One vector is turned by the same rotation once a step. Each row is the vector after some number of steps, and that number follows the row.
The counts run from 0 to 241.
[ 28  -4   1   1 -31 -27 -14  16  48 -32  15 -45  -2  -4  31 -23 -17   0
  -7  24  28  -4  -3  -9  -8   3   1   7  13  13   0  -7   1  10  21 -10
   2   7   1 -20   4  22 -17 -11   6 -20 -10  11  32  11   9  -7   0  -1
 -27  -7 -26] | 47
[ 18  12   6  16  -5   1  25   7  -7 -39 -16  -4 -15 -27  -3  -8  22 -21
  30 -16  31  -6 -17   2 -12  -5  35  17  19 -30  17   5  -7  22 -12  20
   3   1  11   0  14  23  -9  29   6  17 -24 -14  10  -4  -9   8  34 -26
   1   2 -17] | 13
[ -1  14   2  20  -2 -21   7  -3  33 -17 -22   0   7 -17   2 -19 -33 -12
  49   5   1  12  16  15 -17  -5  17  10  11   1   6 -12  -5 -10 -23   7
 -18   3 -11  -5 -38  33 -10  -4 -28  -3 -18   6   3   3   7 -49   9  13
 -21  10  -9] | 93
[  3   0 -16  17  18  -2  13 -13 -35   4 -32  -4  14 -32   2 -17  -3  11
  30 -13  20   0  -4   5   8 -15  18  14  22 -45   0   4  -7   5 -24   1
   5  -5 -20 -19 -33  24   1  12  10 -11   2   3  14  -5   4 -12  37 -13
  47   1  20] | 139
[ 25 -40   4   2   3  -1 -16   2   7 -21  39 -29  21  -9 -11 -17  -4 -14
 -25 -29  54 -18  -8  10  11   8   5   3 -17 -19   4  16 -17  14  17 -11
  -9   0   0   0  -4  11   3 -18  23  -2 -14  18  27   9 -23 -13   1 -18
  17  -8 -12] | 125
[  7  28  -7  17   7 -19  -3 -15  30   0 -36  -2   1  -2  -2 -17 -29  18
  23  18   9  20 -11   6  -9 -31  -7  18  39   6   9 -19   1 -33 -24 -17
   9   9  -2 -14 -11  31 -14   6  -9 -22 -14  16   4  31   3 -26  20 -11
  -4  -8  -8] | 218
[ 28   1   0  -3 -12 -33  -8  10  42  -2  22 -22   3  -8  12 -18 -43 -17
  -8  23  21 -12   7  10 -26  -4 -14  -8  15  11   3   3 -18   5   3 -22
 -22   9   4 -11 -23   8  -5 -16 -21 -21   3  32  26  10  -2 -18 -22 -12
 -31  -2 -11] | 227
[ 15  15   8   5   3  -9  10   4  38   0  16  23   3 -26   3  -6  -2 -30
  38  -7   0 -14  25  19 -35 -10   6   5   1 -17  14   0 -38  25   8  23
 -26  23  -2  11 -16  15   3   0 -15  30   5  11  11   6 -33 -27  -3 -12
 -14  15  20] | 90
[ -2  39  -7  17  19 -13  21   7   9   9 -11  -6 -27 -16   7 -18 -19  -3
   4  35  49  -4  -6  16   4  17  17   8  10 -10  -7  16  -9 -29 -28  -1
 -13  11  -3 -20   4  23  14   0  14 -26   7  21   0  15 -33   6  23 -24
   8  18   9] | 198
[ 15  18   7   2   2 -12  -9  -1  45   7   8  26  12 -19   4  -8   6 -14
  37 -19  -6 -15  23  22 -33 -20  -1   8   4 -19  23   0 -26  34  16  15
  -6  18   4  12  -9  23   6  -5   5  32 -15   5   1  11 -21 -31   5  -7
 -10   2  21] | 89
[  5  33   5  23  21 -11  34  -5 -11   8 -25 -19 -10 -11   1 -17 -20 -12
   8  20  48 -11 -23   3  -3   9  21   6  -3 -19   8  21 -13 -14 -32   3
  -4 -10   1 -19 -16   5   1  16  -8 -25   1  12  14  18 -23   9  29 -28
   1  14   4] | 17
[ 14 -30   6 -19   2  -2 -29   3  34 -12  42  -5  24   3  -9  -8  -8 -18
  -3 -28   6  -7   8  -3 -32 -12 -16   0   2 -20   7 -13 -21  23  31  11
  -8  16 -11  -1   1   0  -2  -7   1  20  10  24  38  25 -24 -31 -16  -4
  -7 -15  21] | 107
[ -3 -10   6  11  30  16  20 -10 -17 -28   5   1   4 -10 -30 -10   3 -22
  18 -31  40  -1 -25   5  -7   1  28  12  -8 -29  17   2 -17  -5  -8  22
  -8  -2  -2   0   4  16   5  31   5  14  -3   4  13  18 -37 -12  25 -22
  24  -2  15] | 136
[  1  -6  -4  -3  10   9 -33  -1  37  -8   2  -6  14 -12 -17 -15  -1  13
  -4 -36  -5  21  10  18 -12 -13 -15  11  35 -24  -9 -12  -6  -4   5   9
  12  27 -20  -3  -4  42  13  -8  38   2   9  13  26  -6 -13 -12  21 -12
  42 -18  -8] | 241
[ 17  10  16   7  -1 -18   3   6   2 -17  -1 -12   2   1  26 -17  10 -18
  22  -4  48 -21 -26  -1   3   6  23  32 -31 -16  19   0   3  18  11  10
   8   1  24  -4  17  -5  -4  -7  20  15 -36   0  12  43 -21 -12  16 -19
  -2  -5  28] | 10
[ 28  -6   1  17   1 -28  -2   1  28  15  24  -1  13 -14   5 -18 -28  -8
  -4  16  41 -26   5  23 -11 -23 -15   0  -3  18  12  17 -37   0   0 -34
 -15   3  -2   3 -23  11  -5 -15  -6 -19 -11  30  -1  22 -24 -24  -8 -16
 -19   8   3] | 85
[ 14 -11  13   4  -6 -12  -7  11  27 -49   6 -37  -6  13  23 -26 -19 -10
  -1  25  36  12 -19 -22 -17  14  23   6 -13   6   3  -9   1   8   5  26
  -5 -18  -1 -24   8  12 -15  15 -16 -12  -6   0  39  15 -11 -17   8  11
 -27 -10 -14] | 171
[ 21  14  21   6   3 -25   4  -2  18   4   6 -13   8  11  37 -33 -18 -12
   6  31  42 -13 -21 -13 -28 -13   7  12 -25   9  23  12 -24  22  15   4
   9  -8   6 -19  -7  -6 -11   8 -24  -6   0  11  27  36 -26  -5   1  -1
 -24  -2  13] | 28
[ 23  17  -1  13   4  -4  11 -17   4  -5 -20 -35   2 -11  -5 -25 -20   1
 -11  16  21   1 -14   7   5  -3   4  -9  15 -14   4  11  -4   2 -24   3
   3 -27  -4 -15 -33   9 -15  12 -23 -46   5  12  38   0  11  -4  27 -18
 -11 -11 -27] | 160
[  5  -1 -14  -3  14  -4  -7  13  13  15  24  -4  -8 -23   7  -9  -5  -1
 -12   6  27  -9  17   1 -15   5  -2   1  36 -17 -14  17 -30   0  11  -5
  -8  25 -27 -17   2  30  19   4  33  -1  32  21  23 -15 -34  18   7 -17
  41  13  10] | 62
[ 32 -36  -5   9   1   7 -14   2 -18 -30   4 -27  17 -12  -6 -19   8  13
 -16 -27  37 -14 -25  -7   9 -12   1  15  24 -26   8  -1  -1  26   7 -18
  26   1   1 -13  12  19  -1  12  35   1 -11   3  27   3   7   2  21 -29
  33 -18 -19] | 2
[ 34  -9   6  -4   8   2   0  -9 -13  12  10  13  18 -14   6 -26  10  -1
  18 -20  17 -34 -11   2 -14 -32  -5  10  -1 -33  24   9 -31  58  22  -3
  17  -4   3  -6  -8  -8  -5   7   8  17  -4   2  18  22 -15  -4  16 -21
   8 -12  33] | 146
[  4   9  -7   1   9   5 -24   5  34   1  -2  -5  -5  -7  -4 -15  17  18
   4 -17  14  14   4   9  -8  -8  -7  15  32 -17 -16   0 -11 -11  12   5
  26  26 -18  -9  19  43  17   6  50   3   8   7  19   3 -21  -1  35 -16
  44  -8  -6] | 60
[  9  34   3  -8  13 -15  30   1  14  -8  -9  -9 -25 -15   6  -8 -16 -21
  22  26   2   6  -6 -21 -35  -4  14  -2  28 -25   9  -7 -15   7  -9  37
  -9   2  -8 -24  -6   1  -6  36 -35   0  27  10  31  11 -24   7  10 -14
  -7  -1  13] | 34
[ 18  14  19   6  -6  -7  -9   0  29 -32 -10  -3  -3  -2  16 -20  11   5
  35   1   3  12 -13 -14 -38 -27  11  24  14  -7  25 -12 -14  29  18  29
  21  -2   6  -3  12  22 -19  29 -11  26  -7 -16  21  15  -6  -7  21   0
 -19 -23  -6] | 31
[ 27  21   3  11  -7 -24  -2  -1  16  23 -21 -10  11 -10  54 -41 -22  16
  24  28  18 -15   3  -4 -13 -18   3  13  -3  -8   7   9 -17  40   6   0
  20  -2 -11 -28 -26  14  -7  -2  -4  -7  -1  -2  28   1   9  -5  23   2
  -1   4   8] | 26
[  4   3  -3   8  10   2 -25  10  35 -25  -5 -14 -10  -7 -13 -15   7  18
 -10 -14  25  23  -6   9  -2 -11   4  11  34  -5 -17  -3  -9 -22   5   3
  25  16 -13  -1  24  48   8   8  43  -4  -3   6  17   1 -18  -1  31 -12
  28 -13 -28] | 59
[ 11 -19 -15  -1   8   3  11   2 -10 -17  10 -32   4 -40 -24  -5 -15 -10
  -9 -20  21  -2   8  10   5  20   4 -13  29 -40 -16   2  -2  -7 -16  -7
 -26   3 -19 -15 -32  17   7  -5  11 -19   4  22  35 -25  -2  -9  15 -22
  26   5 -10] | 120
[ 16  29   0 -10  21  -4  -8  -6  38   3   0 -26  -8  11 -15 -17  -9   3
 -22   8  14  11 -26  -7 -18 -20 -21   4  20 -11   0  -3  -6 -16  11   6
  20   5   5 -10  15   4  -3  18   0 -24  20  27  31  46 -29  10   9 -31
   0 -32   8] | 39
[  3  42 -13   5   4  -8  12  15   9  -2 -29   1 -33 -30  18 -10   9  -3
  35  16  17  -4   7   7   4  11  17  23  35 -25  -9  -3   7  -2 -21  15
   2  22  -3 -18   6  34   9   6  32  -4  -9  -2   0   2  -8  -1  40 -24
  22  16  12] | 196
[ 28 -11  -4 -10   2  -2  -2   7 -20  11  10  -8   6 -28  23 -15  16   2
  10 -21  21 -26  -4 -11   4  -7  -7  16  11 -48  10   6  -4  48  13  -3
  12  11  -1 -18  -3  -2   6  -3  35  16  -4   4  28   6  -9   5  21 -29
  39   0  25] | 4
[  5  -3 -14 -11  15   9  13   6  -9 -13  16 -22  -2 -29 -37   3  -6 -24
  -5 -32  10  -4   6  12   2  25   0 -10  31 -50 -17  -2  -1  -5 -13  15
 -25   9 -12 -13 -19   7  14   4  10  -8  18  24  31 -10 -20 -10   9 -30
  29  -1  12] | 119
[ 29 -32   0  10   7   7  -9  -8 -17 -29  17 -32   8  -4 -15 -16  -2   1
 -31 -15  54  -7 -40   0   7  -6   4  11   7 -18   1   5  -5   0   3 -21
  11 -10   0 -14  10   8  -1  16  27 -12  -6  10  29  18 -14   7  12 -26
  25 -14 -13] | 1
[ -2  13  11   9  25  -3  -8 -15  42 -13  -1  -2  13   2 -36 -11 -20 -13
   5 -10  13  18  -9  20 -24  -7  -1   2  -7  -7  13  -7 -22 -30 -12  16
 -15   1   0   7 -10  20   2  13 -18 -13   2  25  14  38 -41 -31   3 -13
 -11 -13   5] | 96
[ 34  11 -18 -10 -13  -1 -10   4  29  -3  -3 -24  -4 -24   0 -18  10  16
  -1   1  -8  -6   3 -12 -20 -21 -20  -7  59 -22  -1  -5  -7  24  12   1
  24  10  -9 -16   3  24  -4  12  12  -8  18   5  31 -13  13  17  21 -22
  10 -22 -22] | 42
[  7  14   1 -10 -11  -7  13  30  46 -42  17 -20 -31 -23   8  -8   5 -26
  12   9  13  11  17  -9 -26  21  24   2  36 -14  -5  -6 -10   8   6  32
 -20  22  -8 -11  20  29   3  14   7  15   6   1  21 -21 -18   3  15  -8
 -15   8 -17] | 52
